In the data rows, the value 128 means zero.
Here are some points, each followed by its number:
[131 156 145 118 117 117  97 136 119 116 128 135 135 133 130 143 142 122
 142 144 106 166 114 150] 0
[ 92 158 127 111 146  94 100 122 152 142 151  84 109 112 122 139 149 140
  88 152 110 124  66 133] 1
[129 147 114 153 159 167 134 103 109 140 115 143 136 126 115 125  74 139
 146 118 117 111 135 110] 2
[ 99 152  96  72  99 135  86 144 170  97 179 128 151  83  98 170 107  97
 105 135 146 145 154 141] 3
[116 115  97  96  79 172 143  94 169 124  97 159 138 126  87 199  83 156
 103  60 128 136 120 111] 4
[122 104 125  86  59 137 143 101 150 129  87 121 146 161  99 193 105 138
 114  87 127 174 118 113] 5
[136 131 129 126 113 148 122 130 161 119 137 122 126 112 112 124 102 101
 125 108 140 131 127 126] 6
[100 158 104  96  70 119  85 137 126 120 143  91 140 141 105 201 119 123
  97 126 151 139 148 164] 7
[126 135 134 173 177 152 135 185 129 120 141 145  87 135 137 111 130 139
 127 150 127 112 117 147] 8
[130 123 149 145 163 107 154 151  88 161 113 146  83 128 143  97 152 127
 138 145 107 112 110 143] 9
[137 106 124  74 111  91 150 161 134 144 167 117  97 129 147 119 178 115
  99 160 136 133 158 110] 10
[121 126 137 172 146 113 157 130 112 139 127 126 131 136 123 128 117 124
 140 124 129 128 137 143] 11
[120 120 126 158 173 161 150 150  90 148 103 149 137 107 161  71 116 143
 158 138 125 101 156 123] 12
[154 135 111 155 109 139 142  98 107 119 118 157 122 118 113 133 103 127
 136 127 120 127 107 140] 13
[135 129 129 107 154 130 122 187 139 105 127 130  76 151 160  99 181 125
 122 148 107 108 126 136] 14
[144 146 159 138 214 128 116 197 117 135 166 126  92 146 172  19 174 104
 124 178 115 112 161  98] 15
[150 103  97 100 156 154 172 145 144 106 180 132 130 147 142  44 164 142
 153 127 139 109 195  62] 16
[122 165  74 166 155 194 152 104 108  83  97 178 137  98 113 157  85 142
 141  61 125 100 131 160] 17
[115 118 115 169 144 147 139 123 129 157 153 155  98 150  69 157  62 148
 108 105 140  93 145 120] 18
[115 154 120 110 112 128 124 118 112 125 115  99 156 127 147 104 144 137
 141 175  94 138 129 132] 19
[135 129 146 174 123 121 110 111 111 134 113 113 117 159 133 129 131 140
 105 121 128 126 120 126] 20
[ 97 161 119 116 170 164 139 130 130 103 113 125 124 151 146 122 138 152
 107 139 111 111 110 144] 21
[157 123 124 145  98 133  99  99 145 115 142 142 139 130  99 169  95 133
 148 119 133 143 121 156] 22
[ 96 124 121 117 118 122 128  77 110 129 104  99 150 136 141 131 146 153
 115 123 132 110 105 110] 23
[164 134 154 160 141 121 164 157 153 134 117 146  76 137 116 123 114 112
 125 126 116 137  91 146] 24
[162 128 114 144  58 105  88  82  88 146 120 139 169 104 119 146 123 185
 191 125 113 136 118 150] 25
[126 143 186  71  81  71  84 129 150 123 153 108 135 135 117 101 173 100
 123 145 132 135 126 122] 26
[ 80 127 154 130 141  76  66 205  97 155 112  93 108 137 167 104 168 159
 107 123 135  98 113 121] 27
[119 155 109 179 144 175 133 125 117 115 123 173 113 142  87 183  60 161
 123  90 149 127  82 142] 28
[138 150 106 151 136 168 132  87 122 134 141 169 158 120  95 138  66 155
 152 133 121 116 136 131] 29
[120  97 149  85  87  82 108 122 130 124 178  72 192 142 147  93 179  97
 127 163 164 160 201  87] 30
[125 159 123 144 165 153 118 160 114  93 128 146 109 133 148  95 141 120
 115 141 113 102 138 139] 31
[ 90 153  96 125 131 183 135 119 125 101 135 134 176 127  96 125  73 124
 101 123 156 115 151 150] 32
[124  57 158  89  94  49 112  96 128 149 120  64 141 103 176 107 200  86
 144 124 154 146 123  83] 33
[153 125 102 162 117 166 142 100 105 119 109 146  99 155 111 154  82 140
 132 102 123 119 125 132] 34
[133 133 184  99 137  60 111 142 104 163 116  98 109 147 166  71 209 119
 113 178 102 107 113 137] 35
[140  72 130  89 102 117 156 158 149 137 144 109 150 131 153 114 169 138
 132 157 150 177 165  87] 36
[137 153 163 185 169 135  92 176  86 127 103 163 118 116 148  84 105 121
 162 140 108 134 112 131] 37
[144 103 149 183 127 190 144  84 121 120  38 186 142 115  97 136  30 116
 159   0 148 127  94 108] 38
[129 113 108 154 130 148 130 115 123 135 168 135 130 132 108 157  95 145
 115 109 171 124 152 114] 39
[133 107 152 153 110  84 120  79  93 155 105 112 127 132 136 119 149 155
 123 127 126  90 122 118] 40
[113 136 107 109 142 111 107 173 124 128 162 129 119 113 122 120 151 117
  97 151 130 120 144 157] 41
[119 119  93 170 159 168 131 143 101  98 145 171 137  87 119 119 103 121
 150 112 151  88 178 162] 42
[196 131 116  99 143 173 163  57 195 109 138 150 117 110 129 143 123 115
 142 134 110 159 116 118] 43
[142  85 117  91  41 109 125  90 134 131 114 104 145 142 127 169 146 151
 134 101 143 147 143 104] 44
[138 120  71 143 159 206 180  97 124  97 131 175 101 128 127 132  97 120
 112 113 137  84 154 121] 45
[166  91 146  73 104 106 144 117 138 135 157 130 159 133 134  99 179 109
 168 141 136 151 188 104] 46
[145 104 149  76  54 100 106  87 154 129 118 107 164 142 120 140 135 123
 138 104 135 152 142 102] 47
[198 131 136  83  72  54 126 113 132 167 181  90 124 113 168  86 193 124
 151 185 124 155 150  70] 48
[ 76 123 131  78 126 118  95 131 189 106 147  79 181  83 148 155 159  93
  97 158 162 163 106 150] 49
[ 97 133 126 117 134  89 103 159 132 151 162 114 143 112 131 119 157 122
 121 173 120 141 133 161] 50
[106  88 169  70 147 120 153 101 177 132 143  98 159 112 151  84 148  78
  98 166 163 133 128  81] 51
[172 127 103 120 104 157 171  99 157 117 149 127 119 134 119 132  96 110
 130 132 132 150 159 112] 52
[124 136 107 149 150 150 138 138  94 157 119 149 109 134 133 136 107 153
 154 114 119 109 128 120] 53
[116 163 150  75 171  89 128 196 130 133 160 112  84 126 160  47 211 111
 117 197  92 106 117 124] 54
[147 122 114  91 101 163 127 104 153 111 137 128 161 146 122  96 103 120
 155 115 130 147 163  88] 55
[ 85 141 150 114 180 106 121 123 148 149 119 110 135 128 137 126 147 117
  99 141 109 119  99 122] 56
[161  90 150 132 127 126 103 117 128 145 139 126 161 142 146 142 152 127
 208 147 126 168 154  91] 57
[135 104 102 137 121 168 149 116 123 120  85 169 150 140 118 183  94 133
 123  76 130 139 142 160] 58
[138  89 153 134 143 111 106 146 139 157 136 128 135 128 138 121 160 138
 177 133 112 152 125 113] 59
[126 105 111 132  88 153 160 108 122 107  96 156 153 121 118 157  91 129
 122 103 141 140 130 142] 60
[155 107 131 109 110 115 118 128 154 146 126 121 115 140 116 151 121 146
 144 113 104 147 123 100] 61
[ 84 124 131 142 129 116 106 159 117 128 102 122 143 137 128 168 126 118
 101 109 131 137 135 158] 62
[147 116 146 148 127 118 104 148  71 155 118 140 130 130 130  77 126 146
 174 124 120 106 149 127] 63
[150 126 143 159 198 130 113 191 108 133 125 148  86 115 161  97 155 129
 163 131 117 100 153 132] 64
[118 122 104 172 172 152 142 151  78 145  94 157 121 126 146 111  88 145
 143  98 132  81 135 130] 65
[129 106 138  88  97 151 151  98 149 139  92 149 122 174 115 178 114 145
 127 101 116 166 119 112] 66
[ 92 135 127 134 209 106 136 169 127 148 141  99  86 117 178 100 186 101
 105 159 124  87 113 123] 67
[142 143 163 142 145 101 136 132  74 158 114 153 133 126 134  57 117 129
 147 141 116  98 122 130] 68
[116 126 145 163 101 137 144 104 127 145  77 128 140 156  91 184  58 135
 123  90 131 148 109 143] 69
[140 133 116 148 119 152 167 101 130 127 108 138 127 140 110 138  93 132
 143 114 122 139 110 133] 70
[143 137 172  55  89  86 128 138 159 141 161 122 116 131 134  85 190 107
 137 142 129 143 129  83] 71
[ 90 136 143 113 123 109 128 102 108 141 138 126 162 129 110 116 143 124
 119 140 140 113 125 130] 72
[134 156 120 176 139 136 128 139 123 124 112 142 103 155  94 185  89 136
 133  94 112 139  90 159] 73
[159 165 137 135 165 159 129 149 148  87 127 142 106 122 150  79 139 113
 135 163  84 145 117 152] 74
[124  73 144  83 113  97 125 104 132 153 138 104 159 112 161  93 156 104
 118 157 160 134 137  83] 75
[165 110 172  58 103  56 110 165 162 150 159  93 107 154 160  92 209 115
 144 167 106 172 136 108] 76
[134 138 109 197 146 149 135 104 101 109 112 141 106 134 119 156  97 178
 119  91 134  92 109 141] 77
[119 130 135 130 127 111 100 157 105 107  97 104 122 158 144 140 145 145
 115 128 109 132 118 152] 78
[166 128 160  83  92  90 117 112 138 156 149 133 109 128 129 119 161 122
 160 168 109 155 109 107] 79
[148 163 149 148 162 123 135 172 127 128  93 143  78 139 150 124 152 133
 154 120  77 144  91 138] 80
[108 140 120 123 162 107 159 139 131 128 130 108 116 127 139 120 166 128
 116 123 116  95 143 134] 81
[102 105 151 122 148 176 122 122 158  96  78 125 171 153 118 155 112 135
 143  96 110 170 124 120] 82
[142 145  93 113 136 198 168  80 170  98 122 157 116 127 100 165  92 124
 125 103 113 155 107 132] 83
[ 98 160 148  83 158 144 156 123 144  93 120 104 135 157 144  79 143  75
  98 142 130 128 117 105] 84
[129 133 128 171 137 149 130 130 122 131 132 153 121 148 101 152  90 124
 139 117 131 135 130 149] 85
[124 136 108 179 105 160 139  64  99 121  91 162 137 151  65 200  44 150
 106  62 143 111  99 146] 86
New points follow, each followed by the numbers of its three nearest points above, nearest first.
[ 99 107 146 129  89 102  89 141 132  99 106  94 132 189 118 163 159 161
 105  79 146 126 110 106] 78 20 62
[ 98 116 186 117 134 103  91 158 128 123  98  87 143 185 129 142 160 137
 132 132 108 159 117 120] 78 0 62
[130 151 127 126 118 176 171  90 139 125  98 141 140 145 101 126  78 137
 147  86 130 126 120 116] 70 2 34
[107  99 135 142 160 178 119 154 173 123 136 144 151 148  85 174 103 142
 142  87 144 159 133  96] 82 85 39
[151  98 115 136 135  94  86 183 107 153 143 134 101 114 161 123 173 143
 154 168 108 135 135 135] 59 50 64
[138 141 125 132 133 142 112 156 129 112 126 135 160 132 123 143 110 121
 140 142 119 158 155 166] 0 85 62
[142 117 122 129 168 153 163 175 133 106 108 169  77 131 140 136 139 128
 100 129 111 119 118 141] 8 31 24
[108 107 155  93 127  74 108 108 126 147 139  74 153 115 166  76 194 113
 118 167 131 118 121 105] 75 35 33
[104 134  87 163  75 151 122  60  79 116  71 149 155 117  82 213  52 141
 101  51 132 101 132 166] 86 69 58
[176 148 123 151 169 125 132 134 104 124 144 149 113 120 150  81 152 127
 176 141 116 101 143 119] 64 63 31
[110 145 177 149 149 111 132 142 101 153  68 148 113 134 150 113 126 128
 120 112 120 109  93 145] 9 68 20
[173 121 122 115 145 140 185  89 138 123 131 157 113  91 148 119 146 124
 166 156 120 144  99 134] 43 13 70
[136  92 147 149 133 151  99 150 157 119  97 138 143 172 116 186 109 146
 143 100 119 189 103 132] 82 66 61
[108 125 128 115 129 114 125 116 102 121 109 109 146 161 147 110 171 165
 124 132 106 120 117  63] 23 19 40
[117 142 118 148 138 143 145 141 123 141 141 138  90 136 116 128 113 163
 144 132 123 107 112 111] 53 11 85
[149 119 138 172 118 135 110 129 126 136 124 136 111 151 103 162  99 144
 107 115 129 137 124 159] 85 20 73
[149 150  98 178 151 184 135 127 113 120  91 179 125 126 115 165  59 161
 143 107 112 126  98 163] 28 34 73
[148 142 172 134 146  88 152 132 132 161 116 131  83 142 137  98 165 138
 127 132  92 123  87 133] 9 80 24
[201  97 118  68 105 124 159  27 218 125 142 111 124  65 160 137 180  93
 145 159  93 186  98 106] 43 79 52
[114 129  99 109 125  84 106 134 125 142 165  97  96  96 150 125 182 129
  91 155 136  77 124 139] 41 81 50
[122 150 118  88 100  92 100 143 113 118 163 101 138 127 141 109 184 123
 124 165 126 131 136 149] 50 41 19
[119 118 111 122 154 174 149 140 138  94 100 156 107 120 123 152 113 129
 127  84 131 118 135 134] 58 70 60
[139 142 133 154 125 133 123 129  98 147 131 128 144 125 136  94 105 154
 147 140 131 114 136 117] 63 53 11
[140 126  97 191 126 163 149 102 106 118 122 158 132 106 118 136  96 162
 137  97 142 102 136 145] 77 34 13
[102 144  80 187 141 196 106 122 118 106  92 175 124 126  75 206  35 176
 123  62 117 115  96 174] 28 86 17
[143 184 155 117 133 122 130 145 114 114 138 148 138 122 124 110 145 108
 174 143 126 133 126 148] 0 31 74
[138 141 143 175 132 146 119 117 123 126 113 139 140 155 112 159  80 132
 148 126 129 143 118 149] 85 70 73
[123 117 118 149 127 122 112 157 145 122 165 141 116 103 116 168 111  82
 145 112 172 135 148 149] 6 39 85
[109 124 104 119 136 114 126 151 118 130 151 121 140 111 122 127 148 132
 105 161 120 123 151 156] 41 50 81
[120 122 130  94 100 109 119  88 177 145 161  72 151 131 136 139 148 108
 120 174 144 164 104 128] 49 75 79
[149 107 150  95  93 112 115 136 162 131 122 112 136 134 133 153 146 137
 143 125 126 171 116 123] 61 47 0
[145 129 159 161 115  53 111 131  89 166 110  93  96 133 145  95 162 132
 158 110 109  93 113 122] 40 63 9
[104 137 107 127 114 146 150 111 124 135 115 162 162 119 104 187  78 153
 123  94 140 137 113 116] 60 58 70
[177  96 110 118 138 146 152  73 155 141 160 122 110 109 146 117 134 118
 136 161 119 121 162 105] 52 43 55
[154  94 144 112  94 106 143 100 118 142 113 140 121 127 135 104 157 152
 146 117 132 104 134  96] 40 61 23
[145 118 142 145 139 165 131 123 103 128 116 179 151 109 118  96  81 110
 160 110 145 123 141 117] 2 13 29
[ 88 152  94 128 147 152 137 123 107 117 140 135 146 119 117 147 121 132
 112 129 151 109 124 151] 32 21 72
[114 107 114 105 132 137 164 143 159 129 136 120  99 126 137 114 118 119
  86 133 141 134  93  97] 6 81 56
[117 155 113 199 188 162 131 154  77 126 103 171 117 117 139 119  86 141
 156  78 135  75 136 133] 65 53 2
[ 88 126  92 133 168 166 138 141 153  98 159 108 149 103 120 134  88  99
 101 163 160 118 167 153] 32 6 41
[149 146 140 130 163 155 130 168 154  91 117 139 116 145 143 116 141 122
 137 138 105 164 128 151] 74 31 80
[ 91 123  83 115 125 148 166 107 109 128 136 139 164 110 109 144 111 131
 126 128 158 103 151 135] 32 39 60
